In the data rows, zero lies at 4.5, halfway between 4 and 5.
Some points, one per row:
[7 6 3 6 5 6 2 4 6 7 3 2 4 6 2 2]
[5 3 7 3 5 5 5 6 2 4 5 5 7 5 4 6]
[5 2 3 5 6 5 4 3 4 3 5 7 2 2 2 4]
[7 4 2 3 6 7 4 4 5 2 5 4 3 6 4 5]
[5 7 2 2 2 7 2 3 7 7 3 2 7 5 3 2]
[5 3 6 5 6 3 7 7 5 4 5 6 6 2 4 7]
[2 2 6 4 5 2 6 6 3 6 6 2 6 7 5 6]
[4 3 6 5 5 5 4 6 3 2 6 5 2 4 5 6]
[3 3 6 5 7 2 7 7 4 3 6 6 5 4 6 7]
[7 4 3 4 7 5 5 4 4 4 5 7 5 4 4 6]
[2 3 5 7 4 2 6 3 2 3 7 4 4 7 7 6]
[3 3 7 4 7 3 7 7 5 3 7 6 6 4 4 7]
[5 2 2 2 7 6 2 7 3 2 3 7 7 3 2 2]
[3 2 7 4 4 4 6 7 2 3 6 7 7 5 4 6]
[3 6 7 3 2 5 6 7 4 3 7 3 6 2 2 4]
[6 3 3 4 7 5 7 5 4 2 5 7 5 4 6 7]
[6 4 2 2 6 6 4 3 4 2 4 7 6 6 5 2]
[3 4 6 4 4 5 7 7 3 2 6 7 6 3 6 7]
[6 7 4 2 2 6 3 2 7 7 3 3 5 5 2 3]
[3 4 6 5 3 3 7 7 6 4 5 5 5 4 5 6]
[3 3 7 5 5 3 7 7 3 4 6 6 6 2 5 6]
[2 6 4 6 2 5 2 4 6 5 4 2 5 2 6 2]
[7 7 2 3 7 7 4 4 6 3 2 3 4 5 4 2]
[6 6 7 5 6 5 4 6 5 3 7 3 4 2 2 5]
[5 5 2 6 7 5 2 3 6 6 2 5 4 2 2 4]
[4 4 7 2 5 3 4 6 2 4 5 5 7 5 5 6]
[7 3 2 3 6 7 4 3 3 2 4 7 5 6 3 2]
[5 7 4 5 4 5 4 3 2 5 5 2 3 6 2 3]
[2 7 4 7 4 2 2 3 5 6 6 2 2 7 3 3]
[2 2 7 3 4 3 7 7 3 2 6 6 6 4 5 6]
[7 5 2 5 7 5 3 4 5 5 2 6 6 3 2 2]
[7 4 3 3 7 7 4 4 4 2 2 7 6 5 3 4]
[6 2 6 5 7 3 6 7 4 5 3 5 5 4 4 5]
[6 4 3 3 7 7 4 5 4 3 3 7 7 3 2 6]
[5 3 2 4 6 7 7 3 5 3 2 7 5 4 7 7]
[5 3 2 3 7 7 4 5 2 5 3 7 7 3 2 7]
[3 4 5 4 5 4 7 6 3 3 5 7 5 2 7 7]
[7 3 2 4 4 7 7 4 2 4 4 7 4 2 7 7]
[2 6 7 7 3 2 7 5 3 6 7 4 2 6 7 7]
[5 7 3 5 3 6 4 4 7 7 4 4 4 7 4 2]
[4 2 6 4 5 5 6 7 4 5 6 5 6 6 5 5]
[4 7 3 2 2 7 2 4 7 6 3 4 2 5 7 2]
[7 2 4 2 7 6 2 5 3 3 3 7 7 3 2 3]
[6 3 5 6 7 4 6 6 4 6 4 6 6 2 2 4]
[5 7 3 4 3 6 4 2 6 7 3 2 6 5 3 2]
[6 4 3 6 7 5 3 4 6 6 3 5 5 2 4 4]
[2 7 7 6 2 2 6 6 4 6 7 2 3 3 3 2]
[4 3 7 3 3 3 6 7 4 7 7 4 7 7 4 3]
[5 6 6 5 6 3 3 7 3 4 7 4 5 4 2 4]
[2 2 3 5 3 5 5 5 7 2 3 6 6 2 6 7]
[7 2 2 4 7 5 4 4 4 2 5 6 5 5 5 5]
[3 6 5 6 3 5 2 5 7 5 4 3 2 2 6 2]
[4 7 7 3 3 3 5 6 4 6 7 2 3 5 2 4]
[6 5 6 3 3 3 7 4 5 6 7 2 3 7 7 5]
[2 4 6 5 5 2 6 6 5 2 6 6 3 4 6 7]
[2 7 2 5 2 5 3 4 7 6 3 4 2 2 7 4]
[4 6 3 5 2 6 3 4 7 6 2 2 5 5 3 2]
[4 6 5 7 3 3 6 2 2 6 7 2 4 7 7 5]
[2 7 5 7 3 2 5 4 5 5 7 5 3 7 3 4]
[5 5 5 6 7 4 5 5 2 4 6 3 3 3 4 3]
[4 3 6 6 2 3 7 7 7 3 4 5 3 5 5 6]
[4 3 7 4 4 3 5 6 5 4 5 4 7 3 5 6]
[6 4 2 2 6 7 7 4 4 3 4 7 4 2 7 7]
[7 3 3 2 5 7 7 4 5 4 4 7 2 3 7 7]
[5 6 3 6 3 2 5 4 5 6 5 5 2 6 6 2]
[4 5 4 2 6 5 7 4 3 3 3 6 4 4 7 7]
[5 6 3 2 3 6 2 3 6 6 2 5 7 5 3 2]
[7 3 3 4 7 5 2 5 2 3 2 7 7 4 3 4]
[6 5 6 6 5 5 3 6 4 4 6 6 2 2 5 4]
[2 7 7 6 4 3 5 5 5 6 7 3 2 5 3 3]
[3 3 6 5 4 3 6 6 5 7 6 3 3 7 5 5]
[6 4 3 3 2 7 5 3 7 4 3 4 5 3 7 7]
[5 6 5 4 5 3 5 3 2 5 7 5 5 7 3 4]
[3 6 5 6 4 3 5 4 6 5 4 3 3 2 7 5]
[2 6 6 7 2 2 6 3 2 6 7 3 5 6 7 6]
Here are 24 more points, each followed by its number:
[3 3 6 6 2 3 7 7 7 3 4 6 2 4 6 6] 0
[3 7 2 5 3 6 2 3 6 7 3 3 2 5 7 2] 1
[7 2 3 4 7 7 4 2 5 4 4 6 5 5 4 4] 2
[3 5 5 7 2 3 5 5 7 5 3 3 2 2 6 4] 3
[7 5 4 7 3 4 2 2 7 6 4 4 3 3 3 4] 4
[3 2 5 7 6 4 6 6 4 3 6 4 4 3 6 6] 5
[5 5 5 7 2 4 5 3 5 6 6 4 3 5 6 5] 6
[2 2 7 5 4 2 6 7 5 5 6 6 6 5 3 4] 7
[7 2 2 4 6 7 4 3 2 4 2 6 5 6 2 3] 8
[4 5 4 5 2 5 4 3 7 4 2 2 5 5 5 3] 9
[6 2 4 4 6 5 5 6 2 2 4 6 6 4 2 6] 10
[7 3 4 5 5 7 3 3 6 3 2 4 7 6 4 3] 11
[6 7 3 4 3 7 3 4 7 7 4 3 4 2 2 2] 12
[2 7 6 7 5 2 3 5 3 6 6 3 3 2 4 5] 13
[6 7 3 3 3 7 2 4 7 7 2 3 7 6 2 2] 14
[6 6 3 6 7 6 4 4 5 7 3 2 3 5 4 3] 15
[5 2 5 2 6 5 4 5 3 6 4 3 7 7 3 5] 16
[4 4 5 2 7 3 5 2 3 2 6 6 7 5 4 5] 17
[6 3 4 2 6 6 3 2 2 2 4 7 6 3 3 4] 18
[7 6 4 5 3 6 6 2 5 6 6 3 3 7 6 3] 19
[4 6 2 7 5 2 3 2 6 7 3 2 3 4 2 2] 20
[5 7 3 2 3 7 3 4 7 6 4 2 4 3 7 4] 21
[4 2 6 6 5 2 5 6 2 6 5 6 7 7 5 5] 22
[4 4 6 3 4 5 4 7 3 3 5 3 7 6 5 6] 23
Which of these numbered points is nearest to each point below, ignoring the 2 directions in which the first points spread most? Its number follows each.
[7 4 2 3 3 7 3 2 6 2 4 3 5 7 4 2] > 11
[4 5 4 7 2 2 6 5 7 5 4 4 2 2 6 5] > 3
[3 5 3 5 3 5 3 3 6 4 2 6 5 5 4 4] > 9
[7 5 3 6 7 6 4 3 4 7 2 4 2 2 4 5] > 15
[6 7 4 2 2 7 4 2 7 7 2 2 6 6 2 4] > 14
[7 2 4 3 4 7 3 3 2 3 2 6 4 7 4 2] > 8
[7 3 2 4 3 7 4 2 6 4 2 2 4 7 3 4] > 11
[3 2 5 7 4 3 6 6 3 5 6 3 4 2 5 6] > 5
[5 5 4 4 6 5 3 4 6 5 2 6 6 3 2 2] > 7
[2 2 4 7 5 2 6 5 4 3 7 3 2 2 5 6] > 5
[2 3 5 2 6 4 7 6 2 3 4 7 4 4 7 7] > 1
[6 5 5 6 5 3 4 5 6 6 2 5 5 4 2 2] > 7
[5 2 7 3 4 5 5 7 2 2 5 2 7 3 5 6] > 23
[7 6 4 6 4 5 2 2 7 7 2 2 2 2 3 2] > 4
[6 4 4 3 6 6 3 3 3 4 3 7 5 4 4 3] > 18
[2 4 3 7 5 3 4 2 2 5 2 4 4 7 2 2] > 8
[6 3 5 6 7 2 2 5 4 5 4 5 7 4 2 3] > 22
[2 7 6 7 3 3 3 5 3 6 6 4 3 3 3 5] > 13
[5 2 2 6 6 5 2 4 3 2 6 7 3 2 3 3] > 5
[4 6 3 5 4 6 4 2 7 5 4 2 4 2 7 6] > 21
[3 3 7 7 3 4 7 7 2 6 7 3 3 7 6 7] > 8
[6 2 3 2 7 6 4 2 5 2 2 6 7 5 4 2] > 11
[4 5 4 4 7 3 5 2 3 4 7 6 5 6 3 4] > 17
[6 7 3 3 2 7 4 3 7 7 4 5 6 6 3 2] > 14
[6 6 3 3 5 6 4 3 6 7 3 4 6 5 3 3] > 14
[4 6 7 6 6 3 3 7 4 5 7 4 4 2 3 4] > 13
[4 7 5 3 6 5 4 2 5 3 5 3 7 3 3 4] > 17
[2 2 6 5 7 4 7 7 5 4 6 7 3 3 5 7] > 5
[3 4 6 4 5 4 2 7 2 4 5 5 7 6 5 6] > 23
[7 4 4 3 2 7 4 4 6 2 2 3 4 6 7 7] > 9
[4 7 7 4 3 2 6 6 5 6 7 2 5 2 4 5] > 12
[2 3 6 2 5 4 5 6 3 7 5 3 6 7 6 5] > 16
[3 7 6 2 5 3 2 3 4 3 7 2 6 5 2 2] > 17
[3 5 5 7 3 3 5 6 7 4 2 3 2 3 6 5] > 3
[6 2 5 5 7 4 5 2 5 3 6 6 5 5 2 5] > 2
[3 5 7 2 5 3 2 6 4 2 4 4 7 5 3 4] > 23
[5 7 5 2 5 5 3 3 4 6 6 3 6 7 4 2] > 17
[4 2 6 7 5 4 6 6 3 6 6 3 4 7 5 5] > 8
[3 4 2 2 3 6 2 3 7 2 3 6 6 5 4 2] > 9
[3 2 7 4 2 3 7 7 4 3 7 4 6 3 7 7] > 9
[5 5 5 6 6 2 5 5 6 6 2 4 5 2 3 2] > 20
[4 3 7 6 7 4 3 7 2 2 7 4 5 2 5 7] > 13
[3 2 7 4 6 2 7 7 2 7 6 3 5 7 5 6] > 16
[6 4 2 4 5 6 2 2 7 4 2 7 6 2 2 4] > 4
[2 4 6 7 5 2 7 6 4 2 6 6 6 3 6 6] > 5
[3 6 7 7 3 2 7 5 2 6 7 5 3 6 7 7] > 6
[3 6 4 7 2 3 5 4 7 5 4 5 2 3 7 5] > 3
[7 2 3 3 7 7 2 7 5 3 3 7 6 3 4 3] > 7
[7 3 2 3 6 7 3 3 3 2 3 7 5 6 4 3] > 8
[7 2 4 5 3 5 2 5 7 5 4 6 5 4 2 3] > 7
[2 3 5 7 6 4 6 2 4 4 7 5 3 7 6 6] > 2
[2 2 6 3 4 2 6 6 2 7 5 5 7 7 5 5] > 22
[2 3 7 6 4 3 6 7 4 4 7 6 3 2 2 3] > 7
[3 5 7 2 4 4 4 6 3 5 5 2 7 5 4 2] > 23
[2 3 6 4 6 4 6 6 2 5 6 6 7 6 5 6] > 22
[7 5 2 5 6 6 3 4 5 6 2 5 5 6 4 2] > 22
[6 6 3 5 3 6 4 3 6 5 2 3 2 2 6 5] > 3
[4 4 5 6 3 2 6 6 7 2 4 5 2 4 6 5] > 0
[5 5 4 4 6 5 4 2 6 2 2 6 6 2 4 3] > 9
[2 2 6 4 7 2 7 7 4 7 6 2 7 7 2 5] > 16
[7 5 5 6 6 4 4 4 6 7 3 2 4 4 4 2] > 15
[6 4 2 3 6 6 4 5 2 4 4 7 6 6 2 2] > 8
[4 5 7 5 7 2 7 7 3 2 6 7 2 2 3 6] > 13
[4 3 3 3 7 5 3 5 4 5 3 5 7 7 2 2] > 22
[6 7 2 2 2 7 4 2 7 7 2 2 6 6 3 3] > 14
[2 3 5 7 5 2 6 4 4 4 7 5 4 7 6 6] > 2
[6 2 2 3 6 6 4 2 5 2 2 7 6 6 2 3] > 8
[3 2 6 2 5 2 6 6 2 7 6 4 6 7 5 5] > 16
[2 7 6 3 3 3 3 3 5 6 7 3 6 6 3 2] > 17
[3 7 6 7 3 4 2 3 6 7 7 3 2 7 4 2] > 2
[4 6 7 3 2 4 7 7 4 6 7 3 2 4 3 2] > 12
[3 4 7 4 7 2 7 7 5 4 6 5 7 7 4 7] > 14
[7 4 5 5 4 6 7 4 2 4 6 5 2 5 7 7] > 19
[3 4 7 4 7 4 7 7 5 4 7 6 7 6 3 7] > 14
[7 7 2 5 7 5 3 2 3 7 2 2 2 5 2 3] > 15
[5 5 7 5 2 4 7 7 5 2 7 6 4 2 6 7] > 12
[7 5 2 6 6 5 2 4 6 7 3 3 3 5 4 5] > 15
[3 5 5 7 2 3 6 3 5 6 7 4 4 6 7 5] > 6
[5 4 3 2 6 5 2 2 5 3 5 6 7 3 3 4] > 17
[2 3 7 5 6 4 5 7 2 3 7 5 6 2 5 7] > 13
[3 5 2 7 2 4 5 3 7 6 3 2 3 3 5 3] > 3
[4 6 5 5 5 2 5 3 5 3 7 3 2 6 3 2] > 17
[4 6 2 6 4 4 2 2 5 6 6 2 3 7 5 2] > 2
[5 4 2 3 7 7 4 5 2 3 2 7 7 3 2 6] > 10
[5 5 3 6 4 5 3 2 6 5 4 5 4 7 4 3] > 2
[6 5 5 2 4 3 6 3 4 3 7 6 3 7 6 5] > 19
[3 2 6 4 2 2 7 7 7 2 3 6 2 2 5 6] > 0
[7 4 5 4 5 7 7 5 4 2 4 5 3 4 7 7] > 19
[7 6 5 7 7 4 3 2 2 7 3 2 2 5 2 4] > 15
[5 7 3 4 2 6 4 4 7 7 2 4 5 5 2 2] > 14
[5 2 3 5 6 3 2 4 3 4 6 6 3 7 3 5] > 8
[3 7 7 3 3 3 3 4 2 6 6 3 6 4 2 2] > 18
[3 5 7 7 4 3 7 5 3 5 7 5 2 5 7 7] > 6
